(in the rows, 128 means zero)
Each path is a new rotation, seen through one point. The rows after it are directions, each followed by how far the rotation turns it, in degrees per step (0 if it stays put).
Each turn is a multiple of 5 degrees from 10 to 175, or 0.

[132 113 119 118 122 125 131 118]
[132 114 121 118 117 120 132 124]
[134 117 128 119 114 120 137 129]
[136 119 134 118 118 122 141 129]
[135 121 137 120 122 126 144 124]
[134 120 135 123 127 129 145 119]
[131 117 130 125 130 129 143 114]
[128 114 125 126 130 124 140 115]
[125 113 123 127 126 120 139 119]
[123 115 124 126 121 114 140 124]
[123 120 131 126 120 114 141 128]
[124 124 135 126 121 117 145 127]
[125 127 139 126 125 121 146 123]
[121 128 137 127 130 124 145 116]
[120 127 131 129 131 124 142 112]
[129 129 131 129 134 136 130 120]	45
[119 136 129 130 129 125 126 125]	10

[127 135 138 128 124 117 127 118]
[117 124 135 123 136 135 115 130]
[130 126 145 139 128 123 135 128]
[122 132 129 118 142 121 124 128]
[133 116 142 125 122 126 126 124]
[129 130 135 127 144 131 131 140]
[137 121 131 125 130 118 131 117]
[135 131 132 114 132 138 123 134]
[139 119 130 137 135 131 134 122]
[135 144 127 119 134 128 126 124]
[134 118 130 130 128 138 120 114]
[132 143 135 134 132 137 132 130]
[127 126 124 131 137 125 123 110]
[127 139 141 124 120 135 121 126]
[121 124 130 140 141 131 127 123]
[128 133 124 130 134 120 133 126]	120

[122 122 129 120 140 124 129 116]
[131 140 126 131 120 122 134 117]
[118 134 125 122 139 119 131 133]
[128 129 120 117 118 123 120 122]
[118 124 136 130 131 116 133 122]
[128 139 120 120 130 132 133 114]
[126 137 127 130 132 111 124 131]
[116 127 118 117 122 128 132 125]
[127 129 137 125 130 117 121 114]
[125 134 118 131 129 124 143 120]
[125 143 131 118 134 122 121 128]
[124 121 114 126 121 115 127 125]
[116 131 140 122 126 126 128 119]
[134 132 118 128 138 120 133 117]
[120 144 128 126 122 119 130 132]
[136 125 133 124 126 128 134 133]	0
[128 133 122 125 128 126 125 138]	90
[121 129 130 121 132 135 131 130]	145

[124 140 137 121 138 129 121 130]
[127 142 138 128 138 131 121 131]
[133 141 135 134 138 130 120 133]
[136 137 130 139 140 129 119 134]
[137 131 124 139 139 128 117 134]
[133 126 119 137 139 126 118 134]
[126 124 116 134 140 124 119 132]
[122 125 115 130 139 124 120 127]
[118 128 116 125 140 124 122 123]
[119 133 122 124 140 124 124 119]
[121 138 124 123 139 126 126 116]
[129 141 128 125 138 127 127 114]
[137 141 129 126 136 127 125 116]
[142 139 127 126 134 128 123 120]
[145 135 124 125 133 127 118 125]
[130 128 122 127 127 125 132 117]	20
[137 133 132 135 127 130 130 127]	35

[117 128 126 122 137 111 128 131]
[116 131 119 119 139 130 119 133]
[120 131 112 124 132 119 127 119]
[112 130 125 126 137 114 127 135]
[114 132 116 124 137 132 120 133]
[117 131 113 130 131 116 128 121]
[111 128 126 130 135 118 126 138]
[115 132 113 130 134 132 120 131]
[119 130 115 135 129 117 127 124]
[113 130 126 136 134 121 122 139]
[120 132 113 136 131 132 117 128]
[120 130 118 140 127 115 124 125]
[116 129 127 138 133 123 117 140]
[125 132 113 138 130 131 114 127]
[124 130 122 143 127 112 122 128]
[134 128 130 138 125 129 122 130]	10
[132 129 119 128 126 130 128 119]	125

[124 132 137 137 113 140 126 134]
[128 129 142 126 113 130 133 119]
[130 123 137 126 130 134 143 115]
[134 124 139 129 139 137 138 134]
[136 122 142 124 130 125 130 144]
[134 121 130 127 124 110 137 134]
[135 132 120 135 133 117 141 129]
[138 144 124 134 136 126 129 136]
[138 140 129 121 130 120 116 130]
[134 127 121 117 133 118 120 117]
[129 123 112 125 141 130 121 123]
[126 125 116 130 130 135 113 140]
[121 127 120 127 112 125 115 133]
[119 130 116 127 113 129 128 117]
[118 136 123 130 127 145 133 121]
[125 128 123 136 122 124 131 134]	55
[133 131 119 120 128 127 128 131]	20

[132 129 139 133 139 120 123 136]
[126 131 117 117 133 123 129 134]
[133 128 130 134 138 114 121 123]
[123 121 118 119 128 123 120 137]
[134 133 136 134 140 125 120 134]
[123 129 121 116 132 119 131 136]
[135 131 127 133 138 118 120 121]
[121 118 122 121 126 119 122 137]
[136 133 132 131 141 128 118 135]
[122 129 124 118 130 115 133 136]
[136 130 121 133 141 123 119 121]
[121 120 128 122 126 116 122 136]
[136 132 127 130 142 131 119 134]
[122 131 129 121 130 113 131 135]
[134 128 117 128 142 125 121 123]
[127 136 120 132 129 133 123 128]	170
[119 130 130 135 125 123 129 131]	175
[128 126 134 128 127 135 124 137]	90

[134 136 125 136 123 126 113 132]
[129 123 128 137 140 115 125 129]
[129 139 128 132 127 124 122 145]
[142 122 130 136 137 125 132 134]
[130 128 128 119 127 121 128 145]
[142 132 125 127 136 128 137 131]
[135 120 120 115 124 122 124 134]
[134 137 121 121 138 120 134 122]
[137 127 113 126 122 126 117 127]
[129 130 126 125 139 113 122 119]
[130 137 117 135 126 126 117 132]
[136 123 133 136 135 118 120 126]
[124 134 122 134 132 121 123 144]
[144 129 135 136 135 126 130 133]
[128 120 125 124 130 120 128 145]
[127 117 131 125 128 123 125 127]	140
[128 130 129 123 119 129 121 133]	175
[121 126 133 127 126 137 129 124]	0

[125 128 130 120 141 123 124 135]
[134 118 126 127 129 118 117 128]
[135 133 121 116 119 119 130 132]
[126 118 123 116 127 128 135 116]
[140 130 127 121 126 139 123 119]
[125 131 146 120 126 131 128 123]
[125 133 133 134 127 124 119 113]
[126 143 127 125 139 125 124 129]
[124 119 128 125 143 120 120 128]
[139 127 122 124 127 118 117 135]
[127 124 127 113 123 116 134 129]
[134 122 119 121 124 130 129 114]
[135 133 134 114 127 140 130 126]
[126 123 143 126 127 130 123 116]
[130 144 132 131 126 125 120 119]
[135 137 124 129 125 131 125 131]	145
[122 129 125 121 125 130 119 127]	0

[123 134 124 132 127 139 141 136]
[135 126 130 114 127 116 130 135]
[126 132 133 134 124 140 140 138]
[132 127 123 114 131 115 133 133]
[129 133 138 132 119 139 134 137]
[130 128 121 118 134 116 139 131]
[128 131 136 126 116 137 128 140]
[131 129 126 124 137 119 144 131]
[127 130 130 121 113 134 125 142]
[132 129 133 127 141 122 144 132]
[126 131 122 121 112 131 130 138]
[133 129 139 125 142 127 138 134]
[127 133 118 126 112 127 136 135]
[131 127 139 121 141 130 133 140]
[128 134 123 128 113 124 141 131]
[128 127 128 119 127 129 119 132]	155

[115 136 130 118 135 132 126 119]
[129 122 144 133 142 128 128 128]
[136 139 126 122 136 121 118 137]
[125 126 128 123 127 147 119 137]
[135 116 115 131 140 130 129 127]
[118 129 121 110 131 123 133 130]
[128 129 138 123 137 140 135 118]
[123 131 129 132 145 117 119 124]
[128 129 139 117 130 129 122 144]
[139 132 119 129 136 142 120 130]
[117 116 115 123 134 128 123 132]
[135 122 128 115 135 130 143 130]
[121 139 126 122 140 130 129 114]
[119 121 144 128 139 128 123 131]
[143 135 129 125 138 124 122 137]
[136 124 134 131 130 133 134 128]	145
[132 124 130 125 122 125 122 121]	0
[132 128 129 122 127 120 132 135]	120
[132 129 128 132 127 130 119 136]	60

[125 117 121 129 142 126 136 122]
[119 123 129 119 126 131 112 122]
[134 118 113 135 124 135 126 131]
[127 136 131 136 117 124 119 119]
[133 135 127 132 120 139 138 139]
[122 134 136 135 130 114 137 124]
[127 125 136 114 130 132 132 140]
[129 119 120 129 140 114 131 127]
[132 124 133 117 131 132 111 126]
[135 128 111 134 134 132 127 124]
[123 135 136 135 124 134 119 116]
[125 130 122 131 122 140 142 131]
[116 127 136 137 122 116 131 127]
[131 122 131 116 118 129 133 140]
[134 128 124 132 134 108 125 132]
[132 127 120 126 127 125 136 122]	160
[129 125 125 139 134 125 130 131]	155
[130 138 131 131 131 133 132 125]	60
[126 125 124 127 134 134 123 121]	45

[130 125 134 118 123 122 115 125]
[136 122 131 125 119 118 130 137]
[126 130 128 117 129 111 127 125]
[127 125 127 120 112 123 127 124]
[139 123 121 126 125 116 133 123]
[131 124 129 119 125 121 116 118]
[139 120 129 126 118 124 124 133]
[133 129 130 119 132 111 125 130]
[125 126 132 118 114 121 125 129]
[136 124 123 125 123 116 136 128]
[128 126 124 119 126 119 121 115]
[138 119 127 125 115 127 122 128]
[137 124 128 123 132 113 123 128]
[128 127 135 117 118 119 117 130]
[135 125 127 124 119 115 134 135]
[123 122 133 136 127 122 128 125]	0
[133 126 134 129 133 129 120 134]	60
[121 130 131 123 126 131 120 124]	140

[127 119 121 127 126 126 136 143]
[120 123 126 132 137 141 134 128]
[128 129 120 119 135 129 134 114]
[137 123 114 129 116 127 128 123]
[137 127 135 143 124 132 136 124]
[136 131 135 125 134 119 141 131]
[130 120 121 123 129 126 133 143]
[120 120 125 131 135 142 134 130]
[126 130 120 121 135 129 136 112]
[139 124 114 127 121 126 127 122]
[138 125 134 140 120 135 134 126]
[133 132 136 128 135 119 142 130]
[132 123 120 122 133 123 132 144]
[122 118 124 129 133 143 133 131]
[123 132 121 125 134 130 137 113]
[128 128 138 122 129 132 131 123]	120
[122 126 129 124 134 129 130 137]	60

[131 126 126 109 138 130 137 124]
[138 128 125 111 118 127 124 118]
[133 119 142 118 129 119 124 119]
[132 118 123 119 135 115 134 125]
[149 125 125 119 125 121 128 131]
[138 130 140 114 138 127 126 131]
[128 132 121 109 137 121 125 122]
[138 127 128 119 123 117 114 122]
[133 119 137 124 141 114 120 129]
[138 126 116 121 139 116 129 132]
[146 135 128 120 131 127 117 133]
[128 133 134 118 146 127 118 126]
[128 128 114 122 135 118 116 121]
[141 122 129 133 130 119 111 128]
[133 123 128 131 149 124 124 133]
[128 133 125 131 133 123 119 133]	10
[119 131 129 131 122 129 130 135]	0
[134 129 136 131 122 130 122 129]	125
[135 124 127 133 130 126 134 136]	70
